The rows of X fall into 3 groups, and each row is roughly a mix of its group's hidden directions.
X:
[[ 29  -3  17  -7 -11  -2  -8 -28 -26   1  25]
 [-12   6   5   0 -35  31  -4 -17 -16  21 -14]
 [-23   3  -3   6 -17  21 -36 -26   1  15  -1]
 [-17  16  30   4  -2   4   1  -7  34  23  15]
 [ 27 -17 -20  10 -18   8 -38  10   0  -3 -12]
 [ -9  19  14  13  -6  24  29  10  -1  25 -24]
 [-29   9   9   8 -22  28  -5 -19 -22  18  -4]
 [ -2   2 -13 -25   9 -24   2   9 -20 -18  35]
 [ 14  11 -27  15  -9 -32  10  -3   1 -20 -25]
 [ 23  -3 -37  -4  10  -7  -3  21 -14  13  25]
 [ 23 -11 -21   7 -13   8 -43  14  -8  -2   1]
 [ 12  27  21  13   3  27  24  -3  -6  16 -20]
 [ 30  -2   9  -8  -9 -11 -13 -36 -20  -2  21]
 [-10   4 -18 -31  22 -13   5  14 -13  -1  33]
 [ 32  35  11   6   9  -3 -13  26   2  13   1]
 [-22  -4   0   0  19  -6  22  26  28  -9 -25]
 [-35  33  11  -2  23  12   1   2  -4   9  18]
 [  0  -3  25  20  -7  32 -15  -5  21   6 -26]
 [  8  -5  24   4  -1  27  32   5 -18  18 -21]
 [ 33   0  14  -8 -10  -6 -15 -31 -20   6  21]
 [-28   9  29 -13  15   6  28 -10  -2  11  20]
 [  2   4  -6  -8 -10  22 -41 -21  12  24   3]
 [ 10  13 -21  19  -2 -35  19   6  -2 -18 -24]
 [-16  14   8  -8 -15  -4  -8 -27   5  42  11]
 [-16  -5  20 -18  13  31 -20   7  -1  13  28]
 [  1 -19  23   7 -17  23  -6 -14  24  -4 -30]
 [-11 -11  28 -15   6  30 -11  -1  -3  19  29]
 [-30  -5  -1  -1  12   5  19  31  16  -3 -29]
 [ 12 -14   8   5  19   0  10  22   9 -42 -19]
 [ -7  -7 -18 -27   1 -20   2   3 -26  -3  36]
 [ 12 -23 -28  -5   4  -6 -11  -2 -29 -32  -4]
 [ -3 -18   8  12  18   7   7  26  12 -41  -8]
 [-21  13  16   7 -26  30   2 -17 -21  16  -9]
 [  4   0  16  29 -14  20  -6  -9  18   5 -36]
 [-33   6  12   8 -23  26   4  -7 -20  22  -9]
 [ 12  21   8  -2 -14  28  24   5 -11  29 -19]
 [ 20   0   9   1   7 -11  45  15 -15 -17  -8]
 [ 20  17  26  -2  -7  28  28  -8  -2  14 -18]
 [ -9  14 -10  -5 -17   0 -18 -20  -3  43  17]
 [ 19 -20 -30  -5   2  -2  -3   8 -39 -16  -5]
 [-15   4  -2 -10 -15  -9 -17 -35  -6  36   7]
 [ 22   0  -4   2 -11  -5 -17 -30 -19  -4  37]
 [ -3  14  41   0  -1   6  -5  -5  33  22  -4]
 [  7  15   5   7 -14  29  27  -2 -11  23 -28]
 [ 19   5 -43  -1  17 -12  -8  23  13   7   6]
 [-14  27  24   0  24  -1  35  -8   9   3   6]
 [-11  -4 -15   1 -23  21 -38 -14  -2  24  -6]
 [-25   5   9   6 -28  29   3 -17 -21  16 -12]
 [-14  -9 -26 -12   0 -23 -32  -3   6 -12  26]
 [ 24  -6  -9  -8  24 -29  -1  12  26 -21  10]
 [ 17 -11  12   8  13  10  20  32  -4 -31 -15]
 [ 20   4   2   1 -15  -5 -20 -35 -17   7  30]
 [ 38 -17  -5  15  -9 -18   1  14   6 -22 -22]
 [ -1  -2  46   7  -9   6   7 -19  -1  -7 -27]
 [ 22  -7 -33 -17  13  -6 -13  19  -9  17  23]
 [-15   0  39  19  -9  -1   7 -25  12   1 -23]
 [ 18  12  12  -3  17 -14  44  11  -5 -19   2]
 [ 24 -12 -21   2 -11   5 -43  14  -1 -14  -2]
 [-25   7  14   3 -28  26  11 -15 -24  13  -8]
 [ 37  -3 -13  16  -9  12 -36   7   5   0  -8]
 [ -9   9  41  23 -16   8   6 -23   8  -4 -14]
 [-21 -22  -4  -6 -14  18 -36 -18   6  18   2]
 [  6   1  27  23  -7  18   4 -11  25  -3 -33]
 [ 32  -5 -29  10 -19  -5 -31  -2   0  -8 -11]
 [ 15  -3   9  -4 -16  -6 -13 -40 -26   0  21]
 [  9  14  28  28  -5  22  -8 -12  20  -5 -23]
 [  5  18  36   1  -5  22  27   7 -16  16  -8]
 [-41 -28  -4   1  -6  14   6 -27  -6  -1  -1]
 [ -7  14   0  -8 -19  -7  -8 -35  -9  36  14]
 [  5 -17  26 -11   0  33 -24  -1   0  12  24]
 [ 15 -26 -20   2 -21 -18  -5   6   5 -23 -29]
 [ 15 -15  10   9  15   8   2  23   3 -44 -11]
 [  7 -21 -30 -14   5  -4   0   5 -33 -27  -3]
 [ 10   6  13   5  19 -26  30  17  -4 -30   7]
 [ 23  -6 -21  -4  21 -31 -12  20  18 -12  10]
 [-27  17  10 -11  18 -14  40  -7  -1   3  10]
 [-17 -18  29 -12  -1  32 -12  -2  -3  18  20]
 [-34 -30  -4  -6   4  11  20 -29  -7  -7   2]
 [-24   6  11   7 -26  31   7 -12 -16  21 -15]
 [-20  -2  38  12  -6  10  15  -9   7 -19 -25]
 [ 10  17  31   7   0  23  33   3  -1  13 -20]
 [ -7  -1  45  10 -12   1   4 -29   2  -2 -17]
 [-30  15   8  -8   9 -18  40 -12  -6   3   7]
 [ 20 -11 -11  -9  27 -29  -4  14  23 -17  13]
 [-25   1  -8  -1  12  11  12  37  19  -4 -25]
 [ -9   0 -20 -29  19 -17  -1  20 -15  -9  30]
 [ 20   9  28   8  -9  21  25  10 -16  13 -23]
 [  5  -1  17  29 -12  16   7 -12  17  14 -35]
 [ 44   3 -13  11  -9   9 -33  -2   5  -3  -1]
 [  7 -21 -41   1   4 -10  -6   3 -31 -15   2]
 [-21 -10 -12  -3 -18  14 -42 -13   3  19   4]
 [-20  -8  -6   2  20   3  13  39  22  -1 -22]
 [ 26   3   7   1  16 -19  37  11   6 -25  -6]
 [ 27   7   6   4  20 -18  35  11   5 -24  -6]
 [ -3  19  28   6  -6   3  -5  -7  27  38   0]
 [ 20 -39 -13 -10 -15 -13  -7  13   4 -22 -16]
 [-22  12  -8  -8 -15  -6  -9 -28   0  34  23]
 [-36 -27  -6  -5  -3  16  21 -26  -5   2  -4]
 [-31 -22  -8   4   2  20  16 -35   1   1 -11]
 [  2 -15 -32   3  -4   4   3   7 -40 -24  -7]
 [ -1   1  40   6 -13   8   8 -19  -7 -12 -32]
 [-23  38  16   4  19  15   5 -11   1  15  16]
 [ -7 -40  -6 -13   1  13   7 -37  -1  -8  -2]
 [ 12  11  22  11  -7  31  21  -4  -5  19 -28]
 [ 30 -32  -9  -4 -14 -16 -11  16  -1 -26  -7]
 [ 23  -5   1 -10 -11  -9 -19 -36 -24 -10  19]
 [-14 -15 -23 -23   3 -23   0  20 -24  -8  22]]
One row of each group comes first, with its name. Which group is each row after those in?
[-26   4   7   7 -29  27  -1 -17 -25  14  -9] => <86>
[ -2 -23  18 -17   8  30 -14  10  -2  23  24] => <64>
[ -9  13  -5 -10 -15  -4 -10 -20  -3  49   5] => <17>

[ -2  -7  14  15  -1  16   9  -4  30   2 -43] => <64>
[-15  15  22  -6  24   0  41  -9  10  12   4] => <64>
[ 13  -3  15  21  -7  12   3  -7  29  -7 -40] => <64>
[-25  -4 -11  -2  14   3  15  35  18   3 -28] => <17>
[  0  28  29  -1  -6  -5   3 -21  33  15   7] => <17>
[  7 -18 -30  -9  -2  -5  -1  -1 -38 -20 -17] => <17>
[-12  -1  -7 -12 -20   9 -45 -10   6  18  15] => <86>
[-13   4  43  15 -16  18   5 -14   0  -9 -19] => <17>
[ 32 -17 -22  -4 -11   0 -33   9   7 -19  -7] => <64>
[ 24  -1 -33 -17   9   0  -2  24 -15  -6  26] => <17>
[  5   1  23  21 -11  22   4 -20  22   9 -30] => <64>
